In the rows, 128 means zero.
Each path below is one point turned by a fixed rotation once a step. After each direction that follows a path, write how fast that rotation turns it, in deg/step (0 if it stays still).
Each turn is a multiple of 5 degrees from 10 to 175, or 0.
Each row of a path follows its step; steps can be skipped.
Rotation 1:
step 0: [117 128 132 143 139 138 127 119 141 134 129 147 121 130 121 131 131 137
 136 136 136 128 124 141 142 145 135 121 120 133 124 121 125 135 133 126
 125 133 121 122 139 130]
step 2: [125 130 140 128 128 130 141 127 112 132 132 129 128 123 129 124 139 119
 119 124 124 126 132 117 109 139 122 143 120 131 117 132 129 132 126 124
 144 123 147 126 124 124]
step 3: [140 127 115 118 138 132 125 134 124 133 135 119 131 130 122 123 132 125
 134 130 127 135 122 133 119 125 122 135 121 132 136 135 138 124 125 149
 118 152 119 132 139 128]
step 4: [135 133 132 130 129 116 106 127 129 118 133 140 118 136 137 137 132 126
 144 124 133 118 122 125 127 117 135 124 148 127 124 132 122 128 122 129
 120 121 127 116 121 134]
step 5: [105 123 132 130 132 134 137 132 133 130 125 138 136 127 140 130 110 116
 128 122 117 135 138 135 147 130 131 128 132 122 127 119 133 118 115 123
 129 125 125 128 128 132]
step 6: [145 127 118 125 117 121 132 125 128 137 102 130 134 132 122 129 132 125
 120 126 128 127 129 136 135 133 135 124 118 129 132 127 140 139 145 130
 138 112 127 134 129 124]
step 8: [127 137 109 115 121 129 126 136 131 116 146 129 119 114 124 137 124 131
 117 137 133 133 122 118 123 132 127 137 133 122 123 131 135 130 125 116
 124 141 126 140 124 130]
step 9: [135 127 143 142 134 134 127 142 123 114 121 130 115 133 117 127 125 132
 131 131 122 125 128 136 124 145 137 125 139 134 132 135 133 130 115 132
 126 127 143 117 141 126]
step 11: [126 145 133 130 128 134 121 131 133 137 119 121 141 126 148 137 137 116
 124 125 119 127 120 126 122 114 125 133 131 129 120 132 132 137 143 121
 141 122 129 123 124 142]
Directions:
[126 129 128 129 126 130 132 133 126 124 128 133 130 127 132 130 124 128
 130 130 126 132 127 125 124 125 130 125 125 124 125 129 128 126 130 128
 132 130 131 129 124 129] -> 115
[128 124 130 134 126 127 129 124 129 122 129 130 125 129 128 129 125 126
 129 126 129 131 127 126 129 132 130 127 131 130 133 129 131 126 127 122
 128 129 124 127 129 129] -> 85
[129 131 127 127 124 127 122 127 133 131 132 129 126 128 131 132 128 130
 132 134 129 130 129 126 127 131 127 127 126 127 127 130 130 128 124 129
 124 130 128 125 130 131] -> 85
Rotation 2:
step 0: [130 116 121 125 108 127 144 125 131 126 112 122 120 138 140 128 131 124
 140 135 125 130 118 142 130 126 117 122 127 129 112 137 126 124 138 139
 139 119 123 124 128 129]
step 1: [119 111 129 134 118 138 136 145 133 132 120 114 136 127 128 121 124 140
 135 127 134 118 122 129 122 134 121 128 129 132 126 140 115 128 124 133
 135 111 147 127 125 130]
step 2: [122 120 128 129 123 119 120 125 138 125 125 112 122 120 123 124 119 145
 128 128 118 135 122 132 128 117 116 130 143 123 132 151 127 127 143 130
 140 122 135 137 128 123]
step 4: [111 123 133 142 126 130 124 132 132 119 110 123 113 120 130 139 127 133
 122 117 131 120 125 135 121 123 128 127 124 128 136 138 126 116 125 148
 126 114 132 124 141 134]
step 5: [122 130 129 136 130 124 111 117 122 125 130 113 119 124 136 123 130 132
 146 119 130 126 110 133 115 114 126 139 130 130 136 125 120 124 136 139
 120 118 137 136 126 121]
step 7: [120 128 133 133 113 119 117 126 135 118 110 137 119 125 125 133 136 126
 139 131 128 141 118 130 121 128 123 141 129 123 130 110 131 121 136 136
 130 121 120 121 141 141]
step 8: [138 123 123 142 116 128 133 132 139 125 114 125 122 124 134 126 140 131
 147 120 143 118 115 125 127 122 134 146 128 130 133 113 132 138 122 127
 125 127 139 131 133 129]
step 10: [129 120 126 125 106 120 122 134 129 139 123 129 130 121 127 123 133 122
 141 141 131 138 127 106 134 120 123 132 134 121 120 121 130 129 134 138
 136 122 143 112 129 126]
step 11: [131 126 130 123 114 123 129 145 145 130 108 117 119 121 137 125 125 135
 126 135 135 129 130 119 133 124 141 146 127 131 129 143 140 122 120 132
 134 130 133 123 130 135]
Directions:
[124 128 132 130 129 124 127 126 125 124 131 130 129 127 121 125 128 131
 129 126 128 129 128 126 129 127 123 126 128 125 127 128 127 127 124 130
 131 129 129 124 133 130] -> 135
[129 125 129 127 128 128 130 129 125 126 134 129 126 126 127 125 129 131
 128 125 130 132 122 128 129 127 133 129 127 125 129 133 131 132 129 126
 125 128 126 131 128 125] -> 110
[132 126 127 127 129 132 130 128 131 123 127 130 132 127 127 123 135 125
 130 129 128 130 127 133 128 130 127 128 132 128 127 123 128 127 128 130
 126 131 128 130 129 129] -> 40
[127 128 131 128 126 125 126 127 134 128 127 129 129 130 127 132 129 136
 126 131 131 128 129 129 128 132 132 129 131 125 131 126 128 128 132 124
 131 131 127 130 129 130] -> 80
[129 127 125 130 125 127 132 130 130 128 130 131 128 128 128 127 124 126
 131 130 128 124 124 127 133 128 127 131 130 125 125 128 128 125 128 121
 127 127 127 122 126 129] -> 35
Rotation 3:
step 0: [128 138 117 142 142 111 127 126 123 131 125 143 117 128 119 144 136 129
 138 128 119 122 131 123 145 136 129 127 137 115 131 137 124 131 114 129
 127 131 125 130 125 142]
step 1: [121 132 142 130 124 133 129 121 141 124 133 151 116 115 138 135 141 116
 126 133 129 129 134 114 130 132 138 132 137 121 120 126 128 122 129 118
 132 133 119 120 127 146]
step 2: [113 128 143 122 131 123 133 112 125 121 129 119 123 126 136 127 134 132
 128 124 109 144 134 132 129 138 141 132 126 112 129 135 122 116 118 111
 123 123 127 124 117 126]
step 3: [123 122 124 143 121 120 138 125 127 108 141 136 122 140 124 128 142 125
 127 136 119 125 138 142 127 139 139 143 129 132 133 139 136 129 128 125
 129 130 120 124 122 114]
step 6: [128 113 136 135 146 120 150 134 125 120 123 131 132 123 124 136 134 125
 135 134 125 120 143 108 141 139 132 132 119 123 131 121 120 121 127 139
 122 126 126 124 120 133]
step 7: [125 127 152 132 124 118 130 128 136 112 126 127 134 111 136 126 129 115
 128 141 122 123 127 126 127 126 150 129 118 131 137 123 123 125 122 129
 125 149 127 133 136 131]
step 9: [131 130 124 144 133 113 129 128 121 130 126 128 121 135 134 123 127 136
 102 141 125 128 132 129 137 131 137 139 121 132 139 129 132 138 141 137
 128 137 126 106 132 122]
step 10: [128 111 135 127 147 124 123 127 134 123 137 123 120 129 121 119 127 130
 122 144 120 124 122 113 128 115 114 121 125 118 141 135 133 135 136 122
 128 141 122 120 135 139]
step 11: [128 124 130 133 145 117 121 128 121 141 134 115 123 123 116 130 133 122
 132 141 121 123 114 119 143 126 139 150 127 131 123 130 121 130 134 120
 125 127 129 139 131 144]
Directions:
[124 124 128 125 132 126 125 132 130 130 129 126 128 129 125 124 129 127
 124 128 128 129 131 132 129 127 125 130 129 131 127 132 131 132 130 128
 134 129 129 128 124 127] -> 60
[127 130 121 127 127 123 124 129 126 128 129 127 124 132 127 129 129 129
 128 131 127 123 128 127 125 127 123 125 127 126 129 124 128 130 127 129
 128 127 126 122 131 127] -> 70
Rotation 4:
step 0: [121 139 133 146 122 129 128 123 130 125 133 130 120 127 125 129 126 132
 127 132 126 126 130 142 118 141 133 114 114 124 130 111 124 144 118 124
 122 141 139 134 132 124]
step 1: [128 135 126 115 124 133 115 135 124 118 129 121 144 140 127 130 124 134
 123 127 131 121 124 127 129 135 144 118 127 114 113 134 117 118 117 137
 127 135 128 127 118 124]
step 2: [117 127 126 123 137 124 128 127 104 137 128 113 139 125 123 128 133 115
 123 114 127 112 128 126 123 127 124 128 112 127 138 127 134 133 132 130
 140 124 132 122 121 123]
step 3: [129 115 146 115 133 116 129 126 121 131 132 128 129 139 129 113 131 127
 127 125 123 140 141 127 123 121 130 141 139 125 133 121 130 116 129 143
 129 133 128 127 139 125]
step 5: [126 125 132 148 121 121 127 127 131 121 129 118 120 125 134 128 122 139
 124 127 112 124 135 129 120 143 137 119 135 121 109 133 129 115 134 121
 124 127 128 137 134 138]
step 6: [126 120 123 123 139 139 117 129 124 132 123 126 128 128 123 128 124 141
 122 131 145 116 126 124 128 138 123 121 118 130 115 120 113 122 138 115
 131 127 113 118 120 131]
step 7: [130 111 134 131 130 134 127 105 119 142 119 120 134 125 134 130 121 135
 126 118 125 138 116 138 135 128 130 132 124 131 136 127 140 119 127 132
 134 130 128 132 113 126]
step 8: [130 127 152 127 136 133 127 118 134 113 127 134 127 133 127 123 131 120
 136 131 138 131 132 127 127 123 130 128 124 151 134 119 127 126 122 133
 123 133 141 112 126 128]
step 9: [136 132 125 132 127 128 126 127 125 120 143 133 137 140 139 129 117 129
 119 120 125 128 129 126 136 130 126 130 133 138 119 152 144 139 122 127
 117 128 138 127 133 132]
Directions:
[130 129 128 126 134 131 130 129 127 127 133 127 132 130 126 127 133 123
 125 125 126 127 128 130 127 127 131 126 133 130 132 130 131 128 127 128
 126 129 127 127 130 127] -> 55
[128 128 122 128 128 126 123 128 127 125 130 129 130 127 129 130 129 128
 130 131 129 122 132 131 126 129 130 125 130 129 121 129 132 127 126 128
 129 123 130 128 127 128] -> 85
[132 130 131 132 129 126 127 128 126 131 130 125 126 124 129 127 124 127
 129 130 127 130 128 134 127 130 129 128 126 128 128 132 131 128 130 130
 131 130 127 132 132 122] -> 155
[128 130 125 128 130 129 131 130 121 127 126 126 127 131 125 129 123 128
 131 129 131 126 124 129 127 127 131 123 129 124 127 130 128 127 133 126
 128 131 128 129 128 132] -> 80
Rotation 5:
step 0: [140 141 129 123 118 127 132 116 132 129 129 122 128 132 127 137 115 126
 117 130 124 127 120 123 129 119 132 131 137 128 122 130 138 134 135 133
 117 134 116 134 122 143]
step 1: [135 120 130 128 132 143 125 133 127 116 127 133 123 135 126 131 125 115
 136 122 133 127 123 123 133 110 128 135 129 128 136 142 129 135 130 138
 126 130 127 144 133 132]
step 2: [130 133 125 117 135 125 130 141 137 129 135 126 131 117 122 129 126 131
 121 127 119 120 135 125 121  99 131 128 137 125 129 129 128 127 122 137
 131 130 126 129 127 117]
step 3: [126 127 125 123 118 143 123 137 132 120 123 121 130 126 127 126 121 131
 129 133 117 120 123 131 123 127 129 109 143 116 133 129 139 136 133 122
 123 129 135 132 139 127]
step 4: [126 121 123 134 129 136 128 133 131 129 124 117 128 125 134 137 116 129
 131 129 111 130 125 118 127 117 110 134 120 113 125 124 134 124 134 128
 125 133 129 129 114 137]
step 6: [123 124 113 123 129 132 131 135 133 130 128 139 127 149 126 139 130 126
 130 133 125 128 118 129 137 111 128 125 131 126 125 142 133 129 121 134
 129 132 126 141 130 132]
step 7: [111 129 134 117 127 131 134 133 127 125 142 126 126 110 129 134 114 126
 121 126 125 126 126 138 128 109 127 122 135 126 135 135 129 126 128 137
 129 119 120 131 130 130]
step 8: [127 126 124 118 128 131 119 132 141 120 126 122 147 129 126 125 122 128
 122 116 127 128 114 127 115 122 131 119 129 118 131 133 138 129 142 119
 125 127 133 137 125 128]
step 11: [129 134 122 134 123 128 132 141 122 126 124 133 126 138 116 135 120 124
 130 135 131 131 109 134 120 119 119 124 136 120 125 139 137 133 120 141
 127 124 124 132 121 125]
Directions:
[131 125 130 132 130 129 127 128 124 123 127 128 126 124 130 128 127 127
 131 130 130 124 128 131 125 131 128 124 128 128 126 132 127 123 128 129
 127 125 126 131 134 128] -> 175
[133 124 129 123 132 129 133 130 129 127 129 130 131 129 126 127 134 127
 132 130 129 124 131 123 128 127 129 130 127 130 127 130 127 129 127 128
 129 127 129 126 129 132] -> 90
[123 123 125 133 127 129 130 127 129 124 133 127 123 128 125 126 129 126
 128 129 126 133 131 125 129 125 125 133 126 127 127 128 128 125 127 128
 128 127 128 127 130 126] -> 140
[127 126 127 126 125 132 126 126 129 126 128 135 127 131 131 125 129 130
 132 124 131 129 127 125 128 129 129 127 129 127 132 126 128 129 134 126
 125 127 132 130 131 127] -> 155
[126 125 126 124 130 126 130 129 123 129 123 131 127 126 130 126 129 131
 124 133 127 132 127 127 126 126 125 125 132 129 132 130 131 130 125 125
 128 124 126 126 129 125] -> 85
Rotation 6:
step 0: [140 133 131 132 121 110 121 114 138 138 131 133 146 125 129 138 123 127
 140 110 129 132 143 124 121 141 131 132 129 113 134 129 132 121 124 124
 126 138 125 116 128 133]
step 2: [117 148 137 125 134 118 136 126 131 122 128 121 118 119 110 144 129 122
 134 114 128 123 133 120 114 139 132 127 128 136 116 123 132 126 126 144
 128 135 138 125 133 134]
step 3: [145 120 144 117 145 124 130 123 134 129 116 107 129 131 130 130 120 122
 126 120 132 142 123 124 123 129 139 119 130 142 116 126 128 122 131 129
 144 132 131 132 131 127]
step 4: [131 124 138 115 135 110 128 129 138 118 119 117 130 121 132 134 134 136
 117 123 133 120 131 119 130 134 121 133 124 128 137 119 136 125 111 140
 131 110 131 127 125 111]
step 5: [126 125 131 123 130 122 132 129 130 120 118 119 151 138 136 123 114 134
 119 128 121 125 131 133 118 130 119 139 139 124 120 129 130 111 142 146
 123 118 135 138 127 136]
step 6: [152 130 126 126 129 132 147 131 133 122 130 124 130 122 125 132 135 139
 121 130 114 112 131 137 118 127 134 125 128 134 132 134 142 125 134 141
 119 119 109 121 130 131]
step 8: [131 138 126 123 136 135 131 127 130 132 126 117 135 136 141 127 144 139
 144 130 136 121 113 137 118 119 114 120 119 123 114 125 134 146 123 135
 132 122 126 120 127 135]
step 10: [138 128 116 135 135 130 136 119 133 133 122 122 133 120 140 134 124 135
 123 112 132 139 123 136 135 129 130 115 131 114 113 150 134 129 116 124
 123 129 134 133 117 122]
step 11: [110 140 125 136 126 121 129 121 126 125 137 115 128 114 115 137 127 136
 120 126 132 125 127 128 120 145 121 118 144 126 128 136 141 131 112 139
 124 133 136 122 140 125]
Directions:
[129 132 130 127 125 125 125 129 128 123 128 132 125 123 124 124 126 130
 129 128 131 126 128 124 124 131 126 126 124 127 132 130 130 127 125 128
 127 126 126 126 129 130] -> 160
[124 129 126 126 133 129 126 129 129 123 128 129 127 126 133 129 129 125
 128 129 128 126 129 129 132 128 128 131 123 127 128 133 128 127 123 129
 126 130 130 130 123 125] -> 120
[125 129 130 128 128 126 126 123 126 131 127 126 122 127 124 130 124 126
 132 127 130 128 129 132 130 131 128 126 130 121 126 129 131 128 129 126
 131 131 127 126 125 124] -> 35
Rotation 7:
step 0: [141 130 123 129 130 125 118 127 124 117 139 126 129 139 127 138 131 141
 131 133 121 134 134 133 136 136 120 134 135 135 131 132 135 105 119 120
 119 140 139 127 116 119]
step 1: [132 133 121 132 141 115 119 129 126 125 116 129 145 124 122 128 121 140
 134 139 122 126 135 129 127 132 125 134 143 120 124 146 132 120 120 121
 133 143 111 132 130 134]
step 2: [128 130 130 122 132 123 147 127 112 128 117 133 128 140 125 125 117 127
 131 129 120 118 145 139 121 132 138 136 147 131 117 127 129 117 121 124
 124 136 133 129 119 133]
step 3: [137 134 124 131 128 128 125 118 107 122 115 136 143 134 132 122 127 117
 135 134 132 122 126 139 133 136 123 119 124 126 123 145 126 122 127 129
 119 141 147 131 132 127]
step 5: [133 111 124 131 138 122 126 135 114 122 123 120 123 135 118 120 123 127
 130 131 136 116 124 133 124 149 135 118 130 128 123 117 122 135 129 137
 112 139 123 129 118 126]
step 7: [122 125 128 142 145 102 118 138 117 137 134 122 138 131 123 134 132 134
 123 131 138 129 136 122 129 134 130 131 125 121 131 124 122 116 112 125
 124 123 133 129 122 122]
step 8: [125 115 128 139 133 124 135 137 116 121 130 126 151 123 126 121 122 132
 121 131 123 133 129 130 127 130 128 124 146 127 106 130 115 125 126 126
 125 119 119 122 119 120]
step 9: [124 119 134 127 126 130 132 124 107 116 134 121 140 140 148 129 135 131
 120 121 125 132 139 131 135 129 130 135 133 128 131 131 125 113 125 116
 115 138 130 117 123 121]
step 10: [118 132 123 141 135 128 126 133 122 126 122 129 143 127 139 132 135 123
 125 134 136 135 136 120 137 143 121 129 136 122 129 146 128 131 118 131
 123 143 121 116 129 144]
Directions:
[124 129 128 132 132 132 130 129 130 128 130 129 126 131 127 129 127 127
 135 125 129 125 132 124 129 132 128 128 131 126 123 125 127 131 126 131
 131 126 128 129 126 128] -> 125
[128 128 131 129 126 129 132 126 128 130 126 126 129 124 126 131 128 128
 130 129 124 131 135 128 129 129 127 130 127 131 127 132 131 129 129 128
 129 135 128 125 128 126] -> 40
[127 130 127 127 134 128 130 130 127 132 132 126 132 125 125 129 125 132
 124 129 129 130 127 131 127 129 129 126 129 127 129 127 135 133 126 127
 128 127 126 130 130 131] -> 115
[130 127 126 125 128 129 134 124 126 129 130 128 129 128 129 129 129 127
 130 129 126 130 123 127 128 130 128 123 131 134 124 121 127 128 129 124
 126 130 129 129 129 127] -> 120
Rotation 8:
step 1: [135 129 121 135 134 129 128 133 119 113 130 138 121 117 132 109 122 126
 126 134 131 133 134 127 115 132 131 130 138 116 125 124 129 144 125 133
 128 137 117 119 123 119]
step 3: [134 135 132 133 125 136 128 139 123 113 133 117 131 118 122 125 122 141
 132 125 143 127 127 114 110 125 130 126 129 140 129 132 133 122 130 122
 125 133 128 110 129 125]
step 5: [132 128 135 138 135 117 117 132 118 142 145 121 126 126 121 122 117 132
 118 132 145 136 130 121 122 133 132 119 136 133 120 129 124 131 126 125
 131 135 124 137 137 126]
step 6: [142 138 137 147 127 122 131 149 122 128 137 135 124 124 131 129 130 135
 126 133 140 136 127 118 120 123 129 116 139 128 120 127 122 137 130 132
 128 126 128 120 119 123]
step 7: [128 144 130 144 130 114 120 142 118 121 128 137 137 124 122 128 131 135
 133 138 140 126 126 138 119 121 138 138 129 122 123 119 121 129 125 133
 133 123 126 128 133 132]
step 8: [132 128 128 141 135 131 118 134 122 124 141 133 132 123 105 124 124 134
 133 135 140 134 130 131 124 131 129 130 120 146 125 115 121 126 125 127
 121 132 139 123 136 134]
step 9: [135 124 128 132 139 138 134 146 119 118 132 139 127 123 123 120 135 127
 127 121 129 138 132 125 126 131 141 129 134 132 117 122 120 136 115 134
 118 141 129 117 134 128]
step 10: [126 129 134 135 127 126 130 123 111 128 138 134 139 128 114 121 127 135
 118 125 134 127 134 128 130 129 145 139 137 117 112 131 118 137 118 125
 132 135 120 123 133 134]
step 11: [136 127 138 141 115 136 125 129 120 119 134 124 131 121 116 133 126 143
 117 131 137 119 134 119 137 123 129 121 131 138 117 130 120 129 121 123
 129 124 131 112 128 132]
Directions:
[126 130 129 128 129 128 126 129 129 129 128 133 128 128 123 128 128 130
 123 128 133 128 134 130 132 132 125 128 129 126 130 132 131 122 131 126
 128 130 130 130 129 129] -> 130
[129 126 130 127 127 130 131 133 124 124 123 126 123 125 129 127 133 129
 126 132 128 128 128 127 131 128 128 128 125 124 128 125 127 127 127 128
 127 127 129 133 129 124] -> 140
[129 129 122 129 127 127 125 126 130 128 130 127 130 129 126 127 128 130
 125 129 128 125 128 129 128 131 132 129 124 122 127 126 133 131 125 128
 124 123 124 131 128 128] -> 125
[130 129 130 126 126 132 131 124 125 130 131 122 129 130 123 126 125 131
 129 128 130 130 129 127 128 128 127 127 126 130 128 124 127 129 134 125
 126 127 130 132 124 128] -> 135
Rotation 9:
step 0: [119 129 116 124 128 137 133 140 123 124 130 107 119 130 127 132 128 133
 132 141 115 126 145 126 124 122 125 133 119 129 121 119 144 118 137 127
 126 130 119 145 118 129]
step 2: [130 146 126 141 119 135 115 129 121 139 127 137 147 125 140 131 128 123
 126 123 119 128 128 118 143 136 127 143 135 129 130 113 133 137 134 139
 128 129 133 120 125 122]
step 3: [129 125 132 125 132 127 129 145 124 129 139 121 121 133 127 137 125 126
 133 145 131 123 140 138 148 139 125 135 127 128 130 149 120 120 124 122
 126 141 123 122 128 142]
step 5: [133 131 130 129 122 123 120 120 125 142 125 142 119 123 132 128 137 139
 133 127 128 131 118 117 135 127 136 118 130 118 129 108 120 112 120 134
 144 137 113 127 129 131]
step 6: [132 124 115 119 132 131 140 124 127 142 125 125 131 128 114 124 129 130
 131 132 142 120 125 134 139 128 129 150 140 131 122 140 138 140 132 126
 123 128 110 133 124 118]
step 7: [121 116 126 123 128 120 117 126 131 140 129 134 128 132 133 127 130 117
 111 122 120 127 131 128 120 132 128 112 140 146 132 140 122 122 126 106
 123 129 143 132 130 125]
step 8: [135 129 128 128 114 124 128 130 118 122 140 128 133 129 117 130 141 120
 125 132 115 139 124 133 127 115 132 122 117 116 108 111 137 133 122 128
 124 133 125 118 137 122]
step 9: [121 133 134 113 139 125 134 119 139 110 121 128 142 129 119 135 117 132
 125 131 126 119 110 129 133 137 139 132 132 121 128 135 132 114 123 130
 125 126 118 135 125 140]
step 11: [142 133 136 139 114 121 120 136 129 124 120 119 128 131 115 119 124 114
 132 116 136 133 134 123 138 118 135 124 117 133 123 130 110 115 135 122
 132 125 123 121 134 130]
Directions:
[131 130 126 129 131 129 129 130 127 131 129 129 131 132 124 131 132 128
 127 130 130 128 127 128 127 123 126 126 125 125 126 133 123 128 132 132
 127 128 127 131 128 130] -> 140
[123 130 131 129 127 129 129 130 129 123 130 125 135 132 124 129 130 127
 123 126 125 130 129 127 125 131 128 126 129 129 125 126 132 128 127 125
 128 125 125 132 127 128] -> 40
[130 130 126 127 129 133 129 127 131 128 131 133 130 126 128 130 124 133
 127 126 127 126 130 132 127 124 128 124 129 131 128 128 127 132 129 122
 130 125 128 127 127 132] -> 125
